Here are some points, one per row:
[-16  40 -43 -27  63  27   7 -10  27  10  46  38   2 -22 -26  11 -11  11  -8   7  -1 -30  14 -24 -21 -51 -33  17  69 -10 -47 -43]
[-43 -28 -24 -21  -2  13  62 -62  51 -53  55 -12 -74  34  17  -3 -63 -16  21 -18  36  13 -57  -6  -9  27  39  -9 -19  59  10  20]
[-13   5  35  27 -76  23 -13 -41 -35 -36  -3  46  24  -5 -21 -62 -17  16 -38   0  -5 -49  71 -32  10  59 -16  15   6  35 -42 -21]
[ 92 -53   6  36  -3   5  -1  53 -88  45  24  -7 -12 -12  15  26 -11  43 -15   0  12  14   1  -6 -18  19  30  -2  22  38  -2  25]
[-40  31  -1 -41  14 -32  16 -45 -17 -14 -16 -25   8  -6  52 -35  21  25 -22 -18 -39   3   7  37  70 -22   2 -46  10  30 -35  13]
[-18  45 -26 -13 -19 -22 -18  24  12   2 -10  15  -4 -27  42  22 -36 -24   2  32 -26  -1 -23 -33   6 -42 -17  -8 -19 -39   8  23]
[-29  28  61 -46 -23 -25 -60  15  65  90  37  45  16  61  -8 -11 -27 -73 -14  59  31  24  -1   6 -27  23 -14 -32 -24  10  23 -19]
[ 20  38  -6 -23  67   4  16  30  24 -24 -43  -9  15 -24 -12  -2 -33 -18  -7 -27  11 -17   6  57 -27  -2 -67  -6 -34  18  25 -32]
[-22  35  12  56 -12  14  21  -5 -49 -49  58 -68  11   4  -3  -6 -18 -20  20  54  21  13  15   0  10  25 -40  12   2  13 -63  31]
[ -5 -34 -18  51   6 -28 -18   9  -2   3  18  80  19 -66  -7   9  36 -63 -44 -36   7  46  -7  37 -10 -31  23  14 -42  -3 -27 -10]
[ 17 -66  42 -59 -33 -17 -72  -1 -32 -36  32  12   4  14  34  46   7  19  28 -27  14   0  63  26   1  18   2  16  26 -10 -13 -24]
[ 41 -11  52 -13 -58 -42  17 -19   5   8 -33 -22 -44  23  46 -11  27 -31 -32   4  11  22   1  24 -69  19 -63  49  20  31 -16   9]
[ -3  17  26 -31 -16  39  33  18 -18 -34 -11 -31  12  47   2   7  -1 -13  76 -69  45 -32  -2 -22 -39 -35  64  48 -23  37 -55  32]
[ 42 -20 -42 -33  -4  13  68   6   1  65  26 -38   8 -18   0 -26  -5   4 -23  22  -6 -45   5  51  11  26  13 -65   1 -51  -1  -7]
[ 10  30  25 -37 -47 -65 -45  -4   3 -12  39 -33 -13  12 -68 -24  17   1 -30  21 -26 -43  27 -20 -69 -31  64  34 -34  32  22  31]
[ -8 -66  -3  38  21   4  -8 -10   8  -7  20 -10  47   7  27 -32  -9 -52  15  20 -58  -4  63 -36  31 -39  21  39 -23  -2  -3  -4]
[ 22  24  58 -23 -13 -10   9  -3  53 -10  47  29  57  12   5  -6  51  34 -11 -43 -31 -16 -16  -5 -56  17 -28  37   9   9  60  -1]
[ 10 -32  11  -2 -17  11 -45  -1 -17 -84 -34  32  30  16 -10   2  -4 -57 -36  63  12  16 -56   1   8 -28  18 -17  30   1  25 -16]
[ -5  17  -3  58  48   4  17  19 -11 -17  15   5 -36  -3  45 -26 -13  13 -27  21  35  15  49  -6   7 -31 -20 -24 -29   8  37  48]
[ 37  -2 -95  19  -2  -1 -25 -63  16  37 -14  -7  17  38  -2  16  36  47  25  -1   8  70   5  34  32  41   2 -45  34 -73 -59  65]
[ -9  38 -21  14 -20  12  26 -55 -23 -10  17  11  -4  48   0 -37  33  38 -25  14  25  -4  10 -16  -4 -85  16 -25 -17   0 -26 -48]
[ 22   0  10  32 -10  21 -60 -18  35  -3   2  31 -43  27  21 -30  16 -33  25 -46 -13 -27  -4  65  42  43   9  10  -9 -60  54 -44]
[-14 -25   4   5  39  11  22 -19  -5 -25  15 -58 -11  11  25  16   0 -16 -76 -64  38 -12   3 -44   4  -2  40 -42  19  -1   9  12]
[ -14  -11 -104   15   -2  -71   19   -1   24    9  -27   -4   31   36   -3   30  -10   45   -3   -5   25   -9   14   -8   72   20  -22   21   11   -4   14   14]
[-20 -24  40  38   9  28  -6 -33   1   8  44 -54  -5 -19   7  -5 -76  32 -20 -47 -15  13 -33 -14  -6  16  34  20 -21  48 -48  -6]
[-35 -49  17 -19  10  48 -57  49  28  -3 -16  15   5  -1  -2 -17  13  43 -22  38  14 -41 -12  86 -57  31 -12   2  -7  38   9  45]
[-10   4 -63   8  -7   5  56  18  27   3 -36 -20   9 -78 -38   0 -52 -21  44 -24  20  69  31  28 -20   9  -6  37  41 -65  78  -5]
[ 45  24  10  -8  36  26 -20  27   8  -9  13  23 -34  31 -15 -50  32 -15  -8  12 -23 -46 -20 -41   8   4 -14  13  73  26  -6  36]
[-33 -27  38 -42 -16 -44 -27  51  -9  12  42  26 -26  -9 -27 -48  80 -43  39 -11  -3  -2 -17   1  18   6 -50 -31  22  18  18 -36]
[ 21 -33  -8  13 -23  16 -10  36  48  11 -50  29  66 -31  32 -15 -12 -20  34  11 -43   1 -19 -39 -48  35   3 -99 -29  19   5 -35]
[ 19  -1   5  13 -59   3  42  43  65  21 -52 -28   8 -14  -5  70 -24  50  27  25   2  -2 -12  10  53 -26 -17   4  48 -24  20   5]
[-25  49 -52 -10  17 -17  -9  72 -34  45 -52  -2 -32  43 -23  10 -52  22  21  -5 -49  17 -24  23 -15  22  13 -15 -15   8  43 -58]
[ 13   4   7 -18 -52  93  -5   1 -11  -7  15 -55  -9 -12  27   5 -10   7 -17 -47  12  53 -18 -69  74 -15   2  54 -24  29 -12   0]
[ -5  46  71 -16  56 -16  -8 -26  26  11 -46  32 -16 -82   5  14  54 -19  28  48  21 -38  13  -4  34  27  35  32   2  -7  -4 -56]
[-28  -8 -20 -25 -11  26 -66 -11 -18  41  37 -79 -21 -28   1  37  43   7  21  -7  12 -35 -32 -24 -55  59 -37  40 -20  29   2   9]
[  2 -15  53  44  14 -17   0 -34   3   3 -13 -12   2  18 -59  44 -26 -28  15 -35 -25  13  14   1  31 -34 -18 -21  -1   3 -10  28]
[ 17 -72  25  12 -30   3  -7   3 -31 -12 -30 -31 -31   0 -39  -3   8  22  27  17  -8 -12 -15 -30 -47 -13   5  -8 -54 -39 -46 -19]
[ 43  37  15  18  51  -9   7  10  14 -73  13  59 -15 -26 -23  12  15  17  35  40  12  15  16 -12  23 -39  17 -28 -51  13 -21 -21]
[ 20   9  14 -14  74 -13 -23 -45 -68  15 -32  68  48 -53   8 -30   1  18  43  32  37 -23 -64  -6  -9 -63 -40  -2  13 -11  41  35]
[ 11  -4 -43 -19  25  17  73  -1 -49  51 -37  22  -2  33 -23  73 -11  -3 -21  11 -59   2  11  13  30  18 -20   1 -19 -47  20  23]
[-64  43 -26  19 -15   6  38  -2 -19  25 -27  -1 -16  22   9  34  57   7 -46  -9  -2  37  25  -5  12 -23  62  -8  51   9   5  25]
[ -46   17  -39   22   18  -40   56   26   -8    3  -32   -8   11    0   -2   -5  -26   44   -2  -15  -30   31  -31    5   21   49   20   18    6 -113    7  -26]
There is one direction along which these points spread out most. Take the direction at right angles to it along which they spread out most. Go by this last direction. How many in every 100 of the points above lie lower along it than each point below? Round to a whole number. More than half of the points above lie lower than the first one.
[ 19  -1   5  13 -59   3  42  43  65  21 -52 -28   8 -14  -5  70 -24  50  27  25   2  -2 -12  10  53 -26 -17   4  48 -24  20   5] 52
[-28  -8 -20 -25 -11  26 -66 -11 -18  41  37 -79 -21 -28   1  37  43   7  21  -7  12 -35 -32 -24 -55  59 -37  40 -20  29   2   9] 29
[ 41 -11  52 -13 -58 -42  17 -19   5   8 -33 -22 -44  23  46 -11  27 -31 -32   4  11  22   1  24 -69  19 -63  49  20  31 -16   9] 55
[ 92 -53   6  36  -3   5  -1  53 -88  45  24  -7 -12 -12  15  26 -11  43 -15   0  12  14   1  -6 -18  19  30  -2  22  38  -2  25] 17
[ 21 -33  -8  13 -23  16 -10  36  48  11 -50  29  66 -31  32 -15 -12 -20  34  11 -43   1 -19 -39 -48  35   3 -99 -29  19   5 -35] 88
[-10   4 -63   8  -7   5  56  18  27   3 -36 -20   9 -78 -38   0 -52 -21  44 -24  20  69  31  28 -20   9  -6  37  41 -65  78  -5] 64
[ 11  -4 -43 -19  25  17  73  -1 -49  51 -37  22  -2  33 -23  73 -11  -3 -21  11 -59   2  11  13  30  18 -20   1 -19 -47  20  23] 48
[-20 -24  40  38   9  28  -6 -33   1   8  44 -54  -5 -19   7  -5 -76  32 -20 -47 -15  13 -33 -14  -6  16  34  20 -21  48 -48  -6] 2
[ 10 -32  11  -2 -17  11 -45  -1 -17 -84 -34  32  30  16 -10   2  -4 -57 -36  63  12  16 -56   1   8 -28  18 -17  30   1  25 -16] 74
